Which row each row swaps with, under one turn or mirror:
The rows were stretched afterwards, more along some directions than others.
J_468: [  1  -2  -1  -1  -1   2   2   6   5  -3  11   0  -6  -7 -10  -8  -7 -11
  10  -4   3  -8  -1   2  11 -17   7]
J_888: [ -7   1  -2  -5  -6  -2  -9  -6  -4   5  -3  -6   2  -5  -3   5  11   0
  -5 -10   0  -2  -5   2   1   3  -6]
J_836: [  1  -7   2   8   1   5   0   7   7 -16  -8  -9   1   0   0  -6 -11  -6
   2  -2  -1   1   2   6   6  -5   9]
J_848: [ -4  -7   6  -1   8  -3  -2  -5  10  -4 -11  -5   4   1   4  10   6   9
   3  -7   4   2   1   3 -12  11  13]
J_432: [ 2  6  3  5  5  9 -3 -5  8 -7 10 -8  3 -9 -9 -6 -1  3 12 -4  5 -7 -2 -1
 10 -6 -1]
J_288: [  4  -8  -7  -7  13  -2   8  17   3  -2  -9 -12  -2  -2   2   8  -3   2
   1  -4   9  -8  -2  -3  -6   9  11]
J_471: [-11   5  -4   9   4   0 -13   2   8   4   8  -6   0   5  -8   0   2 -10
  -2   3  -4  -1   0   5  12 -14   4]
J_411: [ -3   8   3  -1  12   8   2  -8   4  -7   8 -14  -8  -5  -4  -8   2  -2
   6  -7  -1   1 -15   2  10 -10  -2]
J_307: [  1   2  -2   5   1  10  -7  -5  -1   0   7  -7   9  18  -2  -8   0 -15
   0  -1 -13   3   2  -5  12  -5   3]
J_930: [  1  -6  -3   3  -4 -12  -8  -3  -2  -3   9  -2  -1   2  -2   4  -1 -26
  -2   2  -7  -1   9 -11   1  -1  -7]
J_217: [ -7  -3  -6   6  -2  -1   4   0  -7  -3   4  -2   5 -15  -4   0  -8  -9
   3  -9   3  -8   1   7  -5  -3  -2]
J_401: [  4   0   1   0  12  -5  14   0  -1   3  -5   0  -8  -1   4   7   4 -15
  -6  -4   4  -3  -3 -11  -4   6   7]
J_583: [ -2  -9   1  -3  -9  -5  -3   4  -4  -4 -11   8  -9   1   6  10   6  -1
  -7   0   8  -9   5   6  -3   7   8]
J_420: [ -4  -2   8  -1   9   3  -1  -4  -1  -4  -8  10  -1  -2   5  -1  -6   3
  11   7   4   1   4  -5 -10   4   4]
J_422: [-10  -6   0  -6   5   5   6  -1  -6  -5 -16   3   7  -3   0  -9  -9   0
   1  -5  -2   7 -10   7 -11   2   4]
J_854: [ -2 -13   0  -3   2   0  -3  17 -10   5 -18   4   7   6  10   9  -4   3
   2   1   1  -4  10  -1  -7  14   6]
J_109: [  8  -1  -4  -2  10   1  -2   2  -8  -4  -7  -3 -13   2   6  14  18   0
  -9   0  -8  -5  -3   4  -2   3   2]
J_330: [ 15   6  -7   1 -13   4  -7  -6 -13   2   8  -6   7   6   3   1   3 -11
 -14  -4 -13  -2   5   2   4   0  -1]
J_580: [-14   5   8   1  13   7   9   7   7  -7  -1 -10 -12 -16  -7  -9  -8  -5
  10   0   4  -5  -5   3  10 -14   8]
J_832: [  7  11  -6  18  -9   8  -6  -9   8 -11   7 -17   7   7   1  -4   3  -6
   0  -2  -8   3   1   3   5   3  -2]
J_428: [  3   6  -3   6 -20   1 -19  -6   6  -5  16  -6   0   4 -17 -11   0  -8
  -4  -1 -11  -1  -3   6  15 -22  -5]
J_338: [  2  -5  -3  13  -6  -2   4  -6  -7  -8  -3   1   3  -1   8   6  -2  -5
   0  -3   5   5   8  -2 -11   1   1]
J_397: [ -2   4  -1   3  22   9  -2  -6  -9  -5  -3 -10   1   1   6  -1   2   4
  -1  -2  -3   6 -15  -4   3   4  -9]
J_132: [  6   0  -4   6  -7  -2  -6  -2   4  -6   6  -1  -2  11   5  -6   2  -8
 -13   3 -11   7   9  -3   2  -7   4]
J_535: [  2  -1  -5  -8 -19  -4 -14  -3   1   7   5  -7  11   5 -12  -8  -3 -11
 -18   0 -14  -3   4   3   6  -5  -3]
J_315: [  0  -7  -9  -2  13  -1   3   8  -6   7 -11   0   4   9  16   5  -9  -1
 -13   4  -2   3  -6  -2  -1  13  -1]
J_204: [  6  -3  -1  14  -7  -6 -10  -8 -13  -8  -2  -3  11   1  13  11   3   1
   0  -3   7   1   9   3  -3  15  -7]
J_926: [  1 -18   1  -6  21  -6   8   5 -15  -3  -9   3  -1  -7   7   2 -10  -5
   3   1   8  -1   2  -5  -4   0  -2]
J_314: [  0   2  -7  -6 -19  -2  -5  -2   9   4  -3  -1  -5  15  -2  -1   5  -5
 -12   5  -8   0   3   1  -8   0   8]
J_3: [-12  -5   8  -9   4  -1   6  19   9  -2  -8  -9  -9  -6 -11  -7  -5  -4
   3  -1   0  -5  -2   3  13 -11  17]
J_905: [  3  -7  -7   0   3  -7 -12   0 -10   3  10  -8   7   8  -3   1  -1 -16
  -1   3  -5   0  10  -9   9   2  -5]
J_645: [  4   7   5  10 -15  10  -7  -6   3  -5   4  -8   3  12   5   1   0   2
   3  -1   2   3  -1   2   0   2   3]
J_772: [ 10  -8 -13  -3  11  -6   6  15  -3  -3  -1  -5 -10  -9  -1   6  -2 -11
  -7  -2   2 -11  -1  -6   7  -1   0]
J_391: [ -9   2  -6   0  -1   1   6  10   2   9   3   0   0  -5   0  -2 -10  -2
  10   4   5  -5   0  -3   1   1   5]
J_652: [  4  -4 -11   2  10   2   1   8   1   0   9 -16   9  11   0  -3  -8 -19
   5  -4  -4   0   0  -6   8  -2   2]
J_291: [ -2  13   2   4 -13  -4 -13  -4  11  -6   7 -10   0   2  -9   3   0  -5
  -2   1   3   3   1  -2   5   1   3]
J_569: [  8  -1 -15   4  13   3   7   6   2  -5  11  -9  -6  -6   3  -4  -2  -7
 -10  -5   4  -6  -8   0  13  -7   0]
J_925: [  3   2   4   8  -9  -5  -7  -2   2   0  12  -3 -11   5  -5   2   7   0
 -15   1  -7  -1   2   2   9 -16  -1]
J_491: [  1   2  -4   0   1  -1  -7 -11   4  -1   0  -9   0  17   5  -2   5  -5
 -15   3 -10   8  -9   0  -2   1  -6]
J_10: [ -4 -16  -6 -11  16  -5  -3  15  -6  -1 -16   0   0  -1   0   6  -2  -4
   2   4  -3  -4   2   0  -9   6   2]
J_355: [  4   7  -4   5   1   3  -7 -17  -7  -4  -1  -4  11  -7  -3  -5  13   1
 -10  -9 -11   5  -2   6   7  -4  -4]
J_614: [ -5   0   3  -4   1  -2  13   0  -2   0   0   2 -10 -12 -10  -9  -4 -17
  -9  -4   1   0  -8  -7   6 -16  -1]
J_241: [  5   6  -3  10 -16  -3  -5  -3  12   6  17  -6 -12   3  -5  -2   3   1
  -9   4   5  -3  -1   0   8 -10   3]
J_292: [  6  -1  -1   5  -6   3  -1   5 -14  -7  -1   2   8  -9  -5   4   4   3
   5 -11   4  -4   3  -6  -7   1  -9]
J_200: [  2  -9 -12   7   9   0   5  -4 -15  -2   9   1   4  -3   7   2  -8 -12
   1  -8   5   1   1   2  -3  -4  -4]
J_760: [-11   4   1  -1 -13  -2 -19   0   5   4   7  -3   3   4 -12  -8   4   0
  -5   4 -11   0   6   9  11 -18   8]
J_496: [ -6  -4   9   6  -3  -5  -1 -10  -4   2  -6  -2   5  -3   6  -3   2   2
  -3  -2  -7   5   2   6  -5  -2   2]
J_650: [  4   1   1   8  -5  -6   8   6   4   0   6  -4 -12  -7  -7   8   5  -7
  -9  -6  10  -9  -2  -4   8 -12   7]
J_737: [ -2   1  12   1   4  10   7  -4   2  -4 -10   7   4   1  -5  -9  -8  -4
  -2  -3  -4   2  -2   2  -9  -7  11]
J_689: [ -4   1  -8   2  -3  -2 -10  -5   8   0  10 -18   5   8  -3   0   8 -15
  -4  -9 -13   6   3  -2  13  -5  -1]
J_234: [ -2   0   3  -2  13  -6   0  18  -9   3 -10   2  -6 -10   3   2  -2  -2
   1   6  -3  -4   7  -4  11  -3  14]
J_637: [ -2  -5   3   4  16  -1   2  -7 -14   6  -2   0  22   2   6   1  -7  -4
  -7  -2   0   9   8  -9  -8   3  -7]
J_354: [ -7  -4   1   5   9  -5   5  12   0   4   4  -9  -2 -16  -4  -1  -5 -10
  12  -9   3  -9  -4   4  11 -10  10]
J_797: [ 12   2  -8   2 -23  -5 -12 -11   3  -5   4  -4   1   9  -2  -4   3 -11
 -22   2 -15   2   9   0   4  -4  -3]
J_820: [ -1  -6   2   1  18   7  13   1  -6  -3  -6  -1  -7  -1   7  11   8  -1
  13  -7  15  -2  -9  -6 -10   5   2]
J_50: [ 8 -9 -8  5 16 10 -1  0 -2 -6  2 -5  6 12  6 -1 -2  0  2 -5  8 -4 -5  8
  3  3 12]
J_567: [  7   2  -2  10  -6  -7  -3  -3 -11   2   8   5   2  -3  -8   9  16 -11
   2 -10   3  -5   2  -8   1  -4  -9]
J_918: [ -2  10   3   5   0   3  -7  -6 -10   1  12  -2  -4   4  -6  -9   9   3
   2   5  -7   9  -2 -10   1 -14 -10]
J_534: [ 14  -3 -11  12  -5   1  -7 -11  -1  -7  12  -8  16   5  -2  -1  -3 -13
 -11  -4  -6  -4  -3   0   3   4 -18]
J_28: [ 10   0 -11   7  -1   2 -17 -14 -11   0   7  -1  14  14  -5  -1   9  -2
 -12   0 -11   4  -5  -1  -2   4 -18]
J_19: [ -4  -4  -6  -8  15  -6  -3  -1  -1  -3  -3 -10   2  -5   3  -2  -5  -8
   5   0 -10   8  -4  -2  -7   2  -5]
J_729: [  5  -9  -7   3  14   6  13   0  -6  -5 -10   9  12   8   3   6   2  -5
   3   1   8   2   4  -8 -17  13  -2]
J_858: [ -6 -13  -1  -7  29  -1   6  11 -18   4 -14   6  10 -10   6   4  -6   9
   3  -2   7  -1  -1  -1 -11   3   4]
J_36: [  2  -2   5   1   8  11   3   3   0  -5  -5   0   1  13   6  -8 -10  -3
   8   3  -5   3  -1   1  -2   0   9]
J_944: [ -4  -6  11   0  -7  -9   2   6   1   2  -7   7  -6  -2  -5   7   2  -3
 -11  -1  -4  -8   9   2  -8  -4  10]
J_182: [  0  -4   7   0   5   0   0  -5  -2 -10  -6   1  -5  -6   7  -3  -4  10
   2   2   3   4  -2   5  -5  -2  -3]
J_438: [  5  -4  -8  -7  -5  -1  -4   6  16   5   6  -9   2  12  -3  -8  -8 -14
 -14   5 -13  -6  -1   8  15  -3  10]
J_474: [  7 -13  -8   8  12  -1   8  -2  -3  -2   3  -2   2   0   7   6   0  -3
  10  -5  13   2   7  -6 -13   5   4]

J_496 pairs with J_354
J_729 pairs with J_291
J_50 pairs with J_918

